In the data rows, the value 128 means zero.
Some points, one per row:
[136 133  70  61 112 127  89  59 214 107 148 129 135 141  91 106 115 119
 114 209 111  81 120 146]
[105  96  48  67  95 108 105  77 187 122 158 123 101 166 115 108 108 113
 131 191  97 104 126 180]
[ 97  58 116 171 129 130 158  84 118 152 102 111  95 178 125 190 114 153
 121  99 125 179  78 119]
[130 159 102  75 129  73  99 180  49 166 119 163 142 120 208  57 147  75
 200  21 117 143 120 121]
[145 108 143 138 142 108 122 133 110 137 143 136 142 164 120 150 177  92
 145 155 113 161  73 106]
[136 110 128 105 153 157 122  84 119  92 100 132 146  98  62 186  87 220
 113 138 153  75 175 174]
[156 133 127 140 164 136 108 189 148 172 145 116 149 103 139 117 101 132
 144 131  96 110 112 147]
[111  57 119 218 125 165 157 115 135 122  88 127  94 172 120 176 123 112
  96 154 150 140 105 117]
[ 84 139 104 114  91 151 144 101 147  95 105 129 107 125 143 117 133 122
 138 149 129 117 179 112]
[140 112 115 165 121 137 124 179 174 113 154  82 112  96  97  84  98 121
  86 223 105  72 112 186]
[142 156 126 117 128  63 112 148 131 160 157  79 114 130 184  73 118  83
 149  41  74 166 104 130]
[132 119 127 174 124 127 117  77 160 137  93 164 131 196 136 158 145 101
 122 178 135 200 109 116]
[150 108 126 166 129 184 129  82 173 149  86 150 138 193 129 128 161  61
 102 218 163 162 114 101]
[139  92 122 170 128 175 116  80 189 142  72 173 128 173 131 145 144  54
  99 180 161 137 126 101]
[177 104 140 193 110 161 132 183  84 139  73 199 158 141 157 110 158  89
 120 172 110 194  84 110]
[ 89 152 170 162 107  71 140 149 113 107 221  64 109 105 121 111 123 172
 122  62 120 170 132 108]
[145 113 135 112 134 135 131  56 181  74 136 101 114 123  46 148 114 113
  89 181 132  54 124 139]
[165 157 145 151 108 109 129 178  64 152  75 182 141 147 141  93 171  85
 130  83 158 194 113 132]
[130 193 201 200 119 112 150 183 122  89 167  92 160  68 110  90 131 160
 110 124 129 152 140  97]
[ 91  68 116 220 139 141 160 141 107 145  91 146 108 137 127 180 113 144
 109 112 192 143 131 124]
[ 78 171 162 139 110  78 159 134 115 111 201  65 100 115 120 108 126 191
 128  63 108 177 132 101]
[163 138 124  73 139  88  97 143 125 167 141 121 119 147 185  96 161  52
 168  76  99 106  95 100]
[143 128 139 101 133 122 135 112 108 133 121 143 108 129 137 116 116  90
 142  48 103 114 102 101]
[158 145 157 157 146 121 110 203 111 137 153 103 148  88 161  53 132  89
 127  75  84 104 104 137]
[145 132 110 126 144 135 116 104 172  79 140 126 129 108  54 168 107 149
 116 148 169  53 135 165]
[133 156 192 217 147 135 157 169 149  93 214 103 166  79 109 120 141 163
  98 159 160 125 134  87]
[177 128 126  65 132  91 100 152 126 161 134 135 133 141 200 100 150  47
 147  75  89  98 105  97]
[113 104 148 202 153 127 140 107 103 126  90 137 133 133 114 225 127 143
  99 126 191 120 122  96]
[145 145  99  50 139  63  99 143 104 168 166 123 125 149 177  87 151 111
 162  90  77 106  80 116]
[150 116 157 132 120 135 132 122  95 145  87 159 118 186 155 110 169  42
 130 124 131 184 104  96]
[113  98 145 199 125 106 133 156 157 149 149  90  80 160 145 134 127  84
 106 106  98 206  91 144]
[109 206 223 147 112  80 141 102 121  81 198  94 137 100  89  92 131 169
 133  67 107 184 129 102]
[112 197 151 109  96 151 154  91 119  84 109 142 136 121 117  94 144 128
 133 131 140 166 180 104]
[145 131  67  83 126 144  94  95 157 129 100 161 149 119  95 139 117 154
 121 181 176  86 169 174]
[117 117  38  74 125  95 106  97 147 194 133 110 101 157 206  81 129 114
 174  84  85 127 122 154]
[137  94 163 192 153 127 149 112 128 141  92 154 146 120  99 205 122 166
 106 101 190 137 125  86]
[138 124  96 126 181 136 129 126 104 169  83 126 142 123 157 143 105 166
 143  42 158  95 160 132]
[122 143  74  38 133 118  99  89 129 184  98 147 137 163 184 128 118 136
 159 128  90 121 144 152]
[143 116 108  41 117 104  95 114 143  94 181 116 133 146 109 132 129 104
 134 143  85  89  84 162]
[135 135  81  68 120 160  94  78 158 130 100 152 145 119  89 128 104 143
 129 189 166 110 185 173]
[135 140 113  93 157 126 143 115  94 166  93 126 138 112 137 153 102 210
 154  42 155  82 167 146]
[113 152 161  91 123  77 132 116 101 105 159 117 138 145 144 139 143 175
 146 113 114 145 103  78]
[134  94 159 232 151 158 134 102 109 120  93 148 140 127 100 185 121 171
 107 128 210 146 128 105]
[119  74 155 255 122 143 134 197 153 161 130  98 119 131 126 149 122  91
  85 170 132 136  97 147]
[126 111 111 112 140 167 138  78 127 104 110 129 125 109  56 208  86 179
 114 137 160  77 151 195]
[111 189 198 214 133 124 165 175 113  88 173 121 150  71 101  86 140 172
 121 124 131 149 127 103]
[135 132  95  46 115 172  96  55 178 112  98 144 131 137  90 140 109  96
 104 237 127  93 167 170]
[141 132 157 101 140  92 136 140  81 131  95 153 137 182 153 126 158  91
 143 110 103 196  78 104]
[128 106  85  86 124 201  99  85 173 134 108 177 141 135  87 131 109 151
 116 238 114  78 147 176]
Then 24 other points, each followed by its number:
[137 139  80  46 143 169 109 100 152 176  91 158 153 168 176 103 125  86
 150 153 121 106 172 143] 0
[153 105 181 225 130 160 140 188 125 116 112 138 137 116 132 109 134  99
  91 163 145 185  85 132] 1
[145 128 110  65 147 132 100 129 114 112 110 139 133 116 101 140 124 139
 132 146 135 115 164 183] 2
[118 194 244 180 130 134 166 203 106  89 152 119 150  69 104  93 128 163
 101  96 129 161 152 102] 3
[163 162 156 174 151 114 110 199 115 154 166 113 138  92 163  52 123  89
 134  85  90 121 109 140] 4
[ 80 120 149 161 115 146 180  94 112  84 129 109 106 114  94 170 140 189
 112  98 153 109 140  80] 5
[151 138  83  67 142  99 100 155  67 202 112 137 139 125 201 116 142 130
 179  55 125 112 155 122] 6
[130 126 160 136 116 156 139 117 159 101 147 158 167 109 130 123 149 175
 106 189 153 122 128  81] 7
[ 91 149 167 197 116 116 166 195 139 118 183  93 120  82 126 105 126 211
 110 133 135 133 146  97] 8
[ 99 169 176 220 117 124 147 181 137 103 170  96 124  86 114 107 133 202
 108 114 125 131 128 105] 9
[170 129 118  75 130  88 104 133 122 148 143 131 115 169 185  97 170  50
 149  97  95  95 110 113] 10
[ 93 118 112 145  92 167 139 124 122 120 114 153 137 105 141  91 138 175
 126 158 149 137 152 107] 11
[165 161 103  62 108 110 101 135  96  94 154 153 123  95 111  80 142  81
 157 128 144 118 128 167] 12
[117 103  86  46  96  82 111 148 124 116 161  96  90 167 133 109 119 102
 149 141  81 111  92 169] 13
[104  86  99 114 128 166 121  66 138 173  63 161 144 180 123 183 125 138
 134 188 148 187 127 134] 14
[107 174 191 129 140  96 152 121 144 118 169  80 152 100  95 159 122 194
 124  96 113 189 162 126] 15
[118 123  98  72 157 138 134 116 100 182  87 141 144 114 160 184 101 164
 137  53 149  89 162 142] 16
[135 111 129 109 147 145 141  88 152 106  87 132 134 108  61 210  88 178
 120 153 140  84 163 177] 17
[128 129  86  45 125 168 107  67 180 123  99 145 130 134  77 160 111  99
 112 237 107 110 161 163] 18
[142 130  94  86 127 134  99 163 112 161  95 165 132 131 159  51 129  83
 165 127 105 109 113 123] 19
[113 167 196 164 130 156 142 143 129 114 161 100 175  75  99 152 119 207
 107 137 126 141 151 110] 20
[132  94  81  75 125 207  97 109 187 112 102 135 133 124 111 140 109 128
 107 255 124  83 145 170] 21
[142 151  90  65 154 103 106 151  62 193 109 135 139 123 205 110 120 133
 179  67 135 102 123 160] 22
[132 142  79  58 121 206 105  56 201 124 101 162 122 136  82 155 120  93
 101 236 122  87 192 180] 23
Which three of these numbered points are nearest to each point below, looking only along the 2 directions in which the first points spread most? Their numbers follow each, nearest first.
[122  88  76 132 147 103 121 131  89 169 105 135  91 112 211 128 116 134
 163  36 147  86 145 137] > 19 12 22
[145 113  79  41 141 133 113 143  95 165 117 132 137 154 169 115 140  78
 170  94  89 116 139 118] > 19 10 13
[108 140 164 222 109 139 162 200 141  98 176  93 119  80 139 109 128 190
  99 109 133 133 128  97] > 9 8 3
[100  75 119 207 132 137 150 124  97 140  75 144 102 127 145 194 123 141
 124 116 190 147 129 127] > 5 20 7
[137 110  99  92 105 179  94  66 225  88 151 130 121 145  78 120 140  69
 101 231 121  73 144 169] > 21 18 23
[149 145 111  61 137  96 109 160  85 147 111 133 113 133 166  54 135  39
 183  61  84 124 118 103] > 6 22 10
[153 145 103  54 136  64  93 135  78 187 156 127 129 166 212 102 155  94
 180  73  74 123  79 113] > 6 10 22
[107 182 178  68 102  69 140 117  56  91 158 126 122 131 122 124 135 139
 169  65 102 183 135  77] > 4 6 22
[169 159 145 158 151 118 123 189 125 146 164 119 130 100 199  56 123  84
 143  80  85 115 108 137] > 4 6 22
[115 156 205 200 153 159 163 161 115 118 162  95 167  77  95 156 124 179
 103 138 127 138 160 103] > 1 20 9
[123 115 114  96 155 159 134  88 154 107 100 141 143  91  51 202  86 219
 120 162 154  77 150 181] > 17 14 21
[127 123  37  65 114  88 102 109 133 186 123 114 100 160 207  75 144 104
 171  93  84 135 106 145] > 10 22 6
[135 141 152 151 107 163 154 110 124 104 154 163 175  97 131 129 149 190
 136 206 135 109 140  87] > 7 11 5
[111 149 141 163  98 175 156 124 139  96 136 161 170 109 111 116 158 190
 115 192 141 114 144  80] > 7 5 11
[117 187 180  75 128  83 145 135  95  87 182 108 148 134 140 131 162 170
 140  97 114 158 103  79] > 4 15 6
[ 83 138 115  93  96  74 142 138  77 121 179 107 114 152 142 120 162 182
 163  90 115 168 122  94] > 4 6 22
[165  99 125  74 128 182 101 144 139 113 126 148 154 114 126 112 110 119
 112 215 105 103 112 163] > 2 14 16
[138 135 127  92 157  88 102 116 138 194 165  84 142 127 153 105 104 137
 157  62  77 130 112 142] > 22 6 10
[153 122  74  55 148 156 111  97 155 185  84 145 131 150 176 110 126  84
 156 144  99 104 164 136] > 0 13 12
[134 102 153 119 145 155 134  59 188  72 162 124 114 120  47 169 102 114
  88 183 132  55 122 128] > 17 14 21
[122 133  71  39 144 117  96  76 138 228 102 147 146 139 183 120 113 147
 158 108  97 120 122 145] > 13 0 19
[151 138  89  73 115 116 108 107 132 142  93 171 126 146 155  56 135  47
 155 121 106 117 146 123] > 13 19 12
[135 118 103 193 141 110 117 221 122 174 169  92 101 104 175  70 130 115
 146 118  88  84 110 143] > 4 15 6
[149 142  77  50 116  93 109  89 135 168 113 149 121 159 173  65 145 101
 177  84  81 141 117 133] > 10 22 19
[136 140  81  51 117  90 101  93 134 164 110 162 135 145 202  62 137  96
 151  78  97 159 100 126] > 10 22 6
[132 112 114 105 141 163 105  88 120 106 110 144 142 100  63 210  86 179
 106 149 165  79 170 150] > 17 14 7
[125 118 114 127 143 166 143  79 144 109 123 151 151  90  57 189  87 197
 114 173 159  73 162 169] > 17 14 21
[152 160 113  94 155  78  89 167  75 180 143 128 125 112 200 105 150 106
 198  50 122 106 124 118] > 6 22 10
[147 111 111 168 128 111 111 223 130 181 128  97 105  95 211  73 117 103
 128  88  96  92  99 140] > 4 6 22
[100 154 135 199 115 119 161 182 135  98 183  89 108  81 109 123 139 178
 110 141 127 132 129 123] > 1 8 20
[107 165 176  90 114  85 143 113  96  96 209 113 166 151 129 146 165 159
 162  91 113 179 127  74] > 4 15 8
[122 104 121 111 137 162 139  90 125 114 103 126 141 105  66 186  87 193
 113 172 168  78 168 188] > 17 14 21
[126 150 118  66 116 109 100 153 103  99 109 128 134 107 112  89 139  96
 141 113 125 118 146 172] > 12 16 19
[ 99  99  63  58  99 118 101  77 174 134 146 127  97 181 121 107 125 115
 143 175  99 109 113 187] > 0 2 13
[134  73 108 168 138 201 129 119 135 173  52 177 199 152 146 152 123 135
  95 195 149 162 131 120] > 7 14 17
[135 117 135 119 121 100 123 135  69 152  99 141 123 192 157 113 147  88
 140 107 109 220  81 113] > 4 6 22
[140 135  77  74 124 114 108 104 156 154  88 144 127 171 187  63 141  46
 158 106  89 116 137 122] > 13 19 10
[125 180 184 180 126 125 168 182 118  83 170 109 133  71 104  84 125 159
 115 111 135 149 132  96] > 8 9 3
[154 166  70  50 129  90 100  95 125 169 108 151 132 153 183  62 137 111
 181  69  86 153 111 130] > 10 22 6
[150 143 137 100 139 101 102 105 144  91 179  86 114 123  73  96 104 102
 118 139  81 134 109 172] > 16 12 2
[112 170 193 159 159 156 149 171 127 133 171 106 142  77  97 160 117 220
 112 142 138 131 150 124] > 20 5 1
[126 129 121 132 119 121 111 162 210  92 166  69  79 113  93 100 100  64
  88 156  95  86 144 188] > 2 16 11
[123 144 114 151 121 121 115 130 197 104 162  77  79 125  84 105 110  54
  89 156  93 102 132 189] > 2 16 11
[125 118  90  34 134 149  95  49 173 126 118 134 132 137  91 138 102 144
 125 207 101 126 152 178] > 18 21 23
[126 148 146 117 155 147  99 105 208 111 177 101 131 125  53 128 104  96
  89 194 111 108 153 167] > 14 17 2
[160  89 152 184 124 129 131 213 118 156 109 170 155 147 159 164 161 111
 116 178 138 144  81  99] > 15 20 1
[113 170 168 130 125 108 148 120 125 141 177  86 142 115 102 155 119 218
 132  97 115 166 152 112] > 15 1 8
[100  73 109 201 140 147 154 142 105 149  74 157 105 126 145 170 125 153
 117  85 194 170 120 133] > 20 5 1
